One vector is turned by the same rotation once a tick. Each row is the vector after some number of ticks, and that number follows the row.
The counts run from 0 to 501.
[ 12.1   5.8 -12.4   9.8   0.8 -14.5  18.8  -0.1  28.7  -6.0  13.7  16.3
   3.9  13.6   0.9  11.3   6.9   5.0  -6.1 -27.6  -2.5 -16.4 -12.4  21.2
 -13.8  -1.8 -29.8  -9.3  -1.8   6.0 -14.5  -9.5  11.1   4.0 -11.5  12.6
  16.3  14.7 -21.8 -36.0 -35.1   4.8 -10.6  -3.7  -1.0   3.4 -42.7  -6.0
   1.7  -1.8  19.9] -> 445
[  6.0 -22.2  -3.7  24.0   9.0  18.9 -15.6  -2.1  19.7  -3.1  -6.4  -2.4
   7.2  25.5   7.7   2.7   3.8  -0.6  12.9 -44.2 -12.0 -36.9  16.1   6.0
  -2.9   1.8   7.5 -13.5 -13.2  10.7  -1.6  32.9  -4.9  16.2 -19.9  15.9
  -4.3  18.4   9.6 -27.1  -1.7   0.1  -1.0  18.9 -10.0   0.7 -32.2 -13.1
  10.3   1.1 -11.3] -> 498
[ -0.6  11.2  -8.6 -12.5  -8.2  -2.9  -2.3 -15.9  29.4   4.9  -2.8   4.0
  15.0  14.5   1.7   7.7  13.8  -8.0   9.0 -23.2  10.4 -28.6  -0.8  -8.5
  17.0  -0.4  22.0 -13.0  12.7 -12.9  37.4  31.5  -3.2  15.6  17.7  -6.6
  -4.7  -7.0 -18.9  -2.3  14.0  -6.3   4.4   7.5 -23.8 -18.4  22.1 -22.6
 -25.2   8.9  -2.5] -> 52
[ 21.7  -7.5   3.5   1.8  -7.5 -19.5 -19.2  -3.7  23.5  15.7  -0.6  -2.8
   5.9  -2.1  -9.0   7.4 -17.7   3.0 -12.8 -20.2   0.7 -26.0  -3.3 -29.5
  -0.9  -8.1  -3.5 -14.4  -3.1  16.8  10.2  35.5  -0.8  23.3  24.8  -0.9
 -13.1   9.4  -9.4  14.5   6.2  -3.2  33.7   7.3   3.7 -15.2  40.3   6.0
 -14.7   7.9   2.4] -> 206
[ -2.7  18.2 -29.2  15.9  14.9  -6.5   0.9  -4.1  37.3  17.3  22.1   8.1
   5.1  15.7  -6.2   6.2  -0.1  -3.4   7.3 -23.9 -38.7 -18.3  -8.0  19.3
  -7.0 -21.5  -4.4 -21.0  -3.5  14.3  -9.5  27.7   6.9  -4.6 -13.8  13.7
   5.0   0.0 -10.9 -29.5 -17.9   1.7  -3.3   2.8 -18.8  -9.0  -7.5 -16.9
   6.1  -4.8   1.6] -> 482
[ 10.9  -3.6  -7.4   8.8   4.7  -6.1   6.1 -10.3  24.2  20.1  -6.0  11.3
  -9.6  27.6  10.4  19.6  20.8  19.2   3.3  -9.4 -22.6 -19.4  30.8  10.2
  -9.3   6.5   0.6   8.9 -12.1  11.2 -15.4  32.7   3.2 -12.0   2.7  -1.2
  -0.7  11.2   0.2   2.6  -5.4   2.5 -29.3  11.5 -10.8  -8.2 -14.7 -26.9
  14.4  28.1  20.8] -> 465
[ 41.9 -11.0  14.6  24.9 -12.4  -2.2   6.6  -5.3   5.5  -2.3  -2.8  32.1
  16.4   3.7  26.6   1.4   0.9 -12.2  -2.0 -14.7  23.4 -16.7  10.1 -19.5
 -14.6  -2.0  -7.7  -0.3  15.0  -3.0  31.0  -0.1  11.5 -11.0  16.4  -8.6
 -29.3  15.4  -0.3  -5.9  16.2 -15.4 -10.3  11.5 -23.5   6.2  -7.7  -8.2
 -17.8  13.2  13.7] -> 103
[ 14.5   2.1  14.9   2.6  -6.6  -2.4  23.6 -19.5 -38.6 -14.2 -18.2   2.9
  22.6   6.3 -13.5   3.4  13.3  37.1 -29.4  27.0  11.2  -3.0   0.8   5.1
   1.1   0.0 -10.2  10.1 -30.7   5.4  11.9  24.8  -5.1  -1.2  11.5  -8.3
  -5.2  14.6  -4.0  15.1 -12.5 -21.5  -0.8   9.7  -9.2  -3.4  13.4   4.8
  -3.7   8.8  10.7] -> 248
[ 11.9  11.3  17.9   3.3  15.6  25.1 -19.3  17.7   5.6  -2.2  -4.4 -12.4
   0.4   6.4  -3.3  11.0   0.7 -17.1  -2.1 -49.1  -3.8  -8.9   4.8   1.8
 -17.0   8.4 -16.6  -7.0  -8.6 -13.1 -13.1   9.7  -9.7  26.7  10.9  14.1
   8.5  -9.4 -10.8 -23.8 -26.7  -2.2  39.3   5.5  -3.4  -8.8   1.0   8.5
 -11.8 -10.0 -24.4] -> 357
[ -2.9  19.3 -24.8  13.6  19.0  -8.0  10.4  -8.6  34.1  14.5  20.6  13.5
   4.2  17.6  -4.2  10.6  -0.6   1.9  -2.4 -23.1 -39.2 -15.8  -4.4  21.8
  -3.2 -19.0  -4.2  -9.4  -3.0  14.7  -6.3  18.8   4.3  -7.8 -10.3  15.1
   5.0  -4.4  -9.8 -32.2 -18.7   3.2  -0.2  -0.6 -22.3 -15.2 -12.2 -20.1
  10.2  -0.2   8.5] -> 481
[  8.7  -2.8 -12.4   2.2   6.9  18.6  10.9   2.5  29.7  -0.6   4.3  -0.5
   0.6  16.7  -8.2  10.9  -3.3  11.4   8.5 -34.9 -12.1 -18.5   4.9  26.0
  -5.0   9.4 -11.3  -7.6 -17.1  16.5 -10.9  -0.3 -11.3  25.8 -19.4  26.2
  14.2  10.4 -13.8 -28.6 -16.6   8.3 -10.0  12.0   1.6 -11.9 -36.4 -18.5
  10.1 -10.8  -2.7] -> 9
[ 25.8   9.8  21.9  16.9  14.6   0.7  28.3  -4.1  -7.0  -5.7 -11.0  21.2
   5.7   4.0  -6.0  -5.2   2.9  29.1 -27.4   4.9 -22.2   9.1   5.2  28.1
 -33.9   2.7 -22.4  17.2 -24.5  -0.4 -27.1  -2.1  -7.7 -11.9   7.7   0.4
   2.4  17.7   0.3 -11.0  -6.9 -17.9  -5.5   7.9 -24.3  -5.3  -9.5  -7.2
  25.2   4.9   8.3] -> 287
[ 34.9  15.1  10.4   2.9  -5.9  -5.2   9.5  15.2  29.2   7.7 -20.0  15.8
   4.4  -7.8  10.1 -12.5  -6.5  -9.9   4.9 -19.4 -12.2  -5.0  -6.0  11.3
 -22.9  10.4 -15.3 -32.5  -0.3 -29.2  -8.2  -5.7  -2.4   1.3  26.2 -17.8
  11.7  36.3  -7.0 -11.2  17.8 -15.8  -3.0   1.9 -19.7  -8.0   7.2  10.6
  -0.6  11.5  19.3] -> 294
[ 21.0 -23.7  17.1  -4.3  -2.4   0.0  -0.4  -6.1   0.0 -14.2 -35.7  -7.8
   8.2   9.3   0.8 -10.8  -3.6  29.4 -24.1 -15.3  15.4 -31.5  12.8 -19.4
  -0.5  17.1  -7.6  -3.6 -22.8  13.2   1.2  35.4  -7.3  32.0   6.9  -2.0
  -5.4   2.4   3.2   1.7  -8.7  -4.1  37.2   8.7  14.1  -5.4   4.6   3.8
   8.4  11.4  -6.1] -> 218
[ 20.7  -1.3  -4.0 -13.6 -27.6  -4.6  18.7  -2.2  10.6  -2.1 -16.1   2.6
   6.8  17.0  20.5  20.9  29.6   4.8  14.3  -9.8  23.3 -20.8  17.6   4.0
   2.9  27.2 -13.7  -6.1  -1.7 -14.1  12.1   1.0   7.0   2.6  13.4  -8.7
   9.5  30.7 -11.3  -7.6  -3.3  -0.2 -32.1   9.1   1.2  -4.1 -20.5  -0.5
 -16.4  21.7  30.9] -> 436
[ 23.9  -7.0  11.5   9.6  -2.8 -16.4  -7.0   4.6  41.8  21.3  12.9  20.5
 -11.4  -1.5  14.6  25.8 -29.7   5.7 -15.2 -15.3 -27.4 -11.0   5.6 -13.0
 -19.9  -0.8 -12.5   8.8   5.0  27.9   0.6  14.9   1.3   5.8  15.7   8.4
 -22.0   8.0   4.7  -7.8   9.6  -1.9  18.3  14.2  -4.6 -22.3  21.0  -8.2
  12.0  -2.3   5.6] -> 169
[ 27.5   5.0   0.6 -10.5 -11.2   5.3   7.6   0.6  -5.1  12.7 -27.6  -5.0
  -3.4  13.6   5.5  17.0  37.8   6.0  13.4 -14.9  28.9 -22.4  27.8 -13.1
  -1.7  13.9  -5.9  -7.2   1.7 -10.1  13.7  13.9  -4.2  -4.4  29.8  -9.8
  -0.4  -9.8 -16.7  22.0 -22.0   0.7  -3.0   3.7   5.9  -1.6  13.9   1.4
 -28.4  20.2  15.4] -> 399
[ 22.7  -8.1 -11.9  -0.7  -0.9  11.5  -0.4  11.0  11.8  14.0  -4.0   1.7
 -18.4   8.0  29.5  -4.1 -28.4   5.1   6.0 -12.7 -27.7 -12.9   6.0   7.1
  -1.8  -3.1 -17.7 -38.6 -11.7  24.1  -2.4  13.1  26.5  -6.5 -10.4  -4.0
 -12.2  10.1   1.5 -28.0 -32.2 -14.4  -2.7   4.7   9.2  -2.4  -5.4  -1.8
  25.7  -7.6 -19.0] -> 150
[ 28.5   9.5 -10.8   5.1  -7.3  -4.8  29.1  -3.2   1.3  16.4  -4.2  22.3
  -6.9   7.0  33.1   5.8   4.1  10.9   6.4  20.8  -9.0  -8.9  11.1   0.5
  -4.1 -17.6  -2.1 -17.9   7.8  15.3  26.5  12.1  20.8 -40.6   6.7 -16.8
 -24.0  -3.4  -0.2   1.5 -16.2 -17.4 -23.1   3.6 -15.1   0.6  21.2 -15.4
   4.0  10.4   5.1] -> 120
[ 17.8  -5.8  16.7   2.9 -19.1 -10.9   1.7 -14.9 -20.1  -9.1 -27.2   3.3
  21.6   1.2  -3.0   2.6  11.7  21.1 -18.8  11.0  21.1 -16.5   0.4 -11.0
   6.9   3.9  -5.8  -9.3 -12.9  -8.7  16.9  29.8   1.1   3.0  22.7 -19.8
  -7.4  27.4  -9.0  24.3   3.9 -19.7   5.7  11.5  -4.7  -5.7  27.2  13.7
 -22.0  17.2  11.8] -> 245
[ 14.4  -4.4 -15.2  11.1   5.4  -5.5   9.2 -10.3  23.3  23.0   3.9   5.0
  -6.5  29.7   6.1  13.5  19.9  19.2   8.4  -4.4 -23.0 -16.1  30.4  13.8
  -6.5   1.1  -3.8   5.4 -16.9  15.4 -14.3  26.2  -6.5 -17.9   0.3   6.2
  -0.5  12.8   3.1   2.9  -6.5   4.7 -35.8  10.6 -16.6  -5.5 -12.4 -26.4
  10.3  21.0  24.9] -> 466
[ 23.5   1.4  12.1  14.1 -24.6   1.5  -3.7   2.2 -17.5 -15.4 -18.6   2.5
  10.8  -7.0   5.4 -12.4  10.1  10.1   3.1   5.8  14.0  -9.4  -9.7  19.8
 -13.1   9.7 -18.3 -25.6 -16.3 -22.0  -1.5   7.6   2.9  -3.9   4.7 -14.7
   7.9  64.7  -3.0  -1.6   7.3 -26.8 -17.0  17.3  -6.8   8.4  -2.6  17.3
  -6.9  -2.0   8.1] -> 280
[ 13.9   1.9  36.9  10.1  -8.6  -3.1  17.9  -6.6 -11.6 -16.3 -28.1  17.6
   9.5   0.0   8.3   6.4   9.5  24.8 -24.9   7.3  -6.2   0.7  10.2  18.0
 -19.3  23.8 -16.6  20.6 -21.3 -20.7  -8.4   2.3  -5.9  -4.0  14.5  -8.3
   1.2  39.7   3.2  -3.4  10.8 -22.7  -6.9  15.2 -13.8  -7.6  -4.8   4.5
  12.4  11.5   9.6] -> 284
[ 14.6   8.1  -6.8   9.2  -6.8 -31.6   3.7  -4.9  47.8  13.2   7.0  27.7
  -2.1   6.7  11.6  23.3  12.1  -9.2  -1.1 -31.1  -7.9 -24.7   1.8   2.4
  -7.9   4.2 -14.0  -9.6  13.8 -14.0  -7.3   4.1  13.1  -0.9  13.7  -3.0
   5.7  22.4 -21.9 -10.4  -5.0   2.2 -13.2  -0.4  -3.1  -5.2 -16.4  -3.4
 -12.3  20.8  28.5] -> 449
[ 12.4   2.6 -22.5   0.8 -17.0  18.0  11.3  -1.1  17.6  -0.5  17.8 -10.7
  17.9  17.7   3.9   9.1   2.2  -8.5  23.6 -12.3  -5.0 -11.9   4.6  26.6
   4.9   7.2  -9.3 -19.2 -10.7   2.7  13.1   9.7  -5.2  12.6  -4.7  10.4
  12.5  38.5   5.0 -33.7   7.1   6.2 -37.0  11.5 -23.8 -10.0 -25.5  -7.3
  -6.7  -0.1  21.7] -> 471
[ 29.3   1.2 -22.5   4.7   1.9   2.7  12.7  -1.3  -1.8  14.1  -2.1  -0.1
  -7.6  20.3  -5.0   2.5  26.7  16.8  12.8 -10.6   4.5 -14.7  11.8   6.5
  -4.4  -8.5 -23.6 -28.4 -20.0  10.9 -17.3   7.9  11.8 -12.7   2.7  -2.8
  10.4   4.2 -19.7   1.2 -44.4  -0.9 -37.3  -2.3   4.9  14.5 -22.8  -6.5
  -7.2  10.8  16.5] -> 431
[  6.1 -12.9   5.2  -8.4 -20.2  26.2 -13.0  -7.7  11.7 -10.0   2.7 -13.1
  15.8  18.6  -5.5   9.0   5.8  -1.4  14.1 -24.8  17.6 -27.3   7.4   8.7
  15.5  17.1   6.8  -1.8 -13.2   1.3  24.5  21.5 -15.6  38.3  -0.4  11.3
  -2.9  22.5  -8.1 -14.2  18.4  -0.6 -14.7  24.3 -20.4 -14.5 -16.3 -21.8
 -18.2   0.9  -1.9] -> 37
[ 16.9   0.3   1.9  -3.9 -12.5 -11.7  -9.6 -12.5   4.2  18.2   0.5  -4.9
   8.4  -0.8 -15.9  14.0 -10.0  13.7 -16.3   1.1  -2.2 -12.8   1.8 -22.2
   5.2 -11.2  -1.0  -5.2 -14.1  17.7  18.8  41.2  -6.6  11.4  29.7  -2.4
 -16.8   0.2  -5.7  25.9   5.5  -3.2  19.6   9.4  -9.5 -22.5  49.7   3.2
 -18.2   8.5   9.8] -> 208
[ 26.6   3.3  -4.7  14.0  -5.2  25.9   8.3 -13.6 -18.4 -13.3  22.1  -0.4
  34.7  18.0 -17.6 -10.2  10.5   4.1   3.4  -0.2  24.8  -2.3  -3.5   6.1
   2.2 -15.9  -1.4   1.3  -9.1  12.0  34.4  15.8 -10.7   3.9   3.5  12.5
 -17.5  -6.3  -1.4 -14.6  -1.3  -7.4 -16.9  15.2 -43.0   2.5  -9.7 -22.8
 -24.9  -6.3   4.7] -> 71
[ -2.5   8.0 -26.6  14.9  -7.9  -5.3 -18.1  -2.9  37.1  15.8  13.7   1.2
   4.3  10.8   9.3   9.4  -0.1 -19.8  20.3 -35.5 -20.9 -26.6  -3.6   9.9
   6.3  -9.4   3.9 -38.2   4.0  -4.3   6.9  30.3   9.2   4.7  -3.4   4.7
   5.7  23.1 -12.6 -17.9   3.8   0.6  -9.0   9.1 -12.1  -7.3  -4.3  -4.7
 -11.8   5.4  -1.4] -> 485
[ 11.5  -4.6  11.0 -14.8 -24.0   0.1  12.3   6.8  17.9  -4.6  -1.6  -9.6
  12.7   0.2   3.7  21.5 -12.7  19.6 -11.7   8.1   9.2  -8.8   1.4  -5.7
   1.2  20.2  -6.7  18.4  -2.5  20.5  35.4  25.1 -15.3  28.6  12.0   9.0
  -5.1  14.6  11.5 -11.5  21.6   0.9  28.2  20.8  -6.2 -32.0  28.0  -1.6
   1.4  -5.4  10.5] -> 194
[ 25.5  -1.1   4.9  10.8  -2.7 -13.2  -3.3   4.7  35.5  25.6  19.6  15.8
 -12.3  -4.1   9.1  24.8 -33.3   7.4 -14.1  -7.5 -29.3  -4.4   3.8 -11.3
 -15.6  -8.3  -8.2  10.4   3.5  33.2   2.8  19.5   0.2  -3.4  15.2  12.2
 -20.2   1.0   4.6   2.7   5.7   0.7  16.0  12.8  -9.9 -26.4  29.0 -10.2
  10.4  -1.8  10.7] -> 170
[ -0.3 -12.2  -8.0  11.2   4.0   7.9 -19.7 -13.2   2.5 -19.0  -1.8   0.2
  11.1  19.5  -1.3 -17.0  20.9  12.6  -2.1 -29.1  11.4 -39.3 -10.4   5.0
   9.3 -12.6  10.4 -11.1  -5.6   8.8  10.7  33.4   9.4  18.9 -19.2   1.7
  -6.2  -3.5 -15.0 -19.7 -24.4 -11.2  15.3  18.2  -2.7  12.5 -23.0 -23.6
 -10.6  -9.3 -28.8] -> 61
[ 12.7   5.2  15.6  14.0   0.3 -14.7 -13.7  15.1  25.8  11.8 -29.4   9.5
 -19.8  -1.8  23.5   0.5  19.6  15.8   4.2 -13.4 -16.5 -21.0   5.3  15.9
 -22.3  11.1  -4.7 -10.1   0.0 -19.7 -22.2  22.5   2.8 -11.6   6.8 -10.4
   9.8  41.9  -2.7  -2.6   5.4 -19.3   9.9  21.1   3.4  -2.0  13.0   1.5
  16.4   3.0  -4.0] -> 308
[ 27.4   5.8  -3.2  19.3 -17.0  -3.4   3.0   6.5 -15.9  -2.4 -10.8   0.4
  10.3  -2.9  -2.3 -21.0  15.2  21.4   8.8  10.6   2.9  -7.3 -15.3  17.4
 -12.7  -9.9 -18.6 -33.7 -17.3  -5.5  -6.3  11.0   4.2 -16.2   2.5 -16.7
   4.7  53.9  -5.7   3.7  -7.4 -22.8 -21.2  15.9  -7.8  12.7   6.0  12.3
  -5.9  -6.3  10.7] -> 278
[ -9.1  17.7 -19.9  12.2  21.1  -8.7  18.0 -13.0  33.2  10.0  19.3  15.4
   3.6  19.9  -4.8  20.6  -0.8   2.7 -10.6 -16.2 -42.2 -13.2   0.2  23.3
  -4.3 -12.1  -0.6   4.5  -3.9  11.2  -4.5  23.2   1.5  -3.7  -9.4  14.2
   4.0  -8.3  -9.3 -30.4 -16.1   4.3  -2.1   0.8 -24.0 -19.0 -11.7 -26.9
  13.6   2.7   7.0] -> 480
[ -7.0 -13.3 -13.6  22.2  11.3  26.0 -14.0  -5.9   1.4  -5.1   5.6 -10.1
   8.2  20.6  -1.0   3.0   4.5   7.4   6.3 -23.8 -18.7 -25.7  11.8  21.5
   4.8  -5.3   1.6  -9.9 -23.1  16.0  -4.2  33.5  -1.2  12.7 -26.8  19.4
  -5.5  14.2   3.4 -31.7 -13.3  -3.0  -3.3  22.7 -12.1  -1.4 -32.5 -15.9
  12.6  -8.4 -19.9] -> 496
[ 42.6 -10.6  14.1  11.1   1.1  -5.0  18.2   0.9   9.6 -15.6 -32.6  11.7
  19.9   1.7  -5.3 -30.6   2.1  24.5 -14.9 -14.7  22.6 -22.6  -0.9  -7.6
 -19.5   6.6 -21.1 -18.5 -11.0  -0.5 -12.4   4.4  -7.3  15.6   9.1 -10.5
   0.4  21.4  -1.1  -5.3  -3.3  -6.0  16.4  -2.8   0.4  11.9 -19.8  10.0
   2.4  12.5  11.1] -> 255
[ 43.4 -13.2  11.8  28.5 -11.1  -3.7   1.8  -4.9  11.5  -2.7  -5.9  27.6
  17.2  -0.6  26.3  -7.7   1.8  -6.1   2.9 -17.5  25.6 -18.4   7.8 -19.3
 -12.5  -2.9  -5.7 -12.9  18.5   1.3  26.7   3.5   9.1  -8.7   9.0  -8.5
 -24.4  19.2   5.0  -7.6   8.0 -10.6  -7.8  11.7 -21.1  13.6 -17.4  -5.4
 -18.1   7.7  13.2] -> 102
[ -1.3  -3.3  14.0  -7.2   7.3  15.6  11.5 -20.2  19.0  -8.8   0.9   6.1
  18.6  25.0  -9.4  18.3   4.7  15.2 -17.9 -23.6  -0.2 -11.5  15.2   7.2
   2.2  14.0  12.4  33.0  -9.6   3.4  15.4  18.4 -18.3  29.0   6.5  18.2
 -10.2 -14.6 -13.0 -13.4   7.9   0.1   0.8  16.1 -27.5 -26.5 -11.4 -36.3
  -0.1   7.0  -2.7] -> 41
[  7.9  16.8  -2.8  10.0  16.2  16.6 -12.1  27.8   3.7   5.1  -3.3 -19.1
 -18.9   8.2  -1.4  -0.7  25.2  22.8  15.6 -10.4 -14.8 -13.1  -1.8  27.2
 -24.3  -7.9  -8.7  -3.8 -12.1   9.9 -17.2  28.6 -13.4  -6.0 -12.7  17.8
  10.2   1.6   6.0 -18.2 -25.1  -5.8  25.4  23.3  -0.1   1.3   6.8  -6.3
  15.5 -26.7 -12.2] -> 341
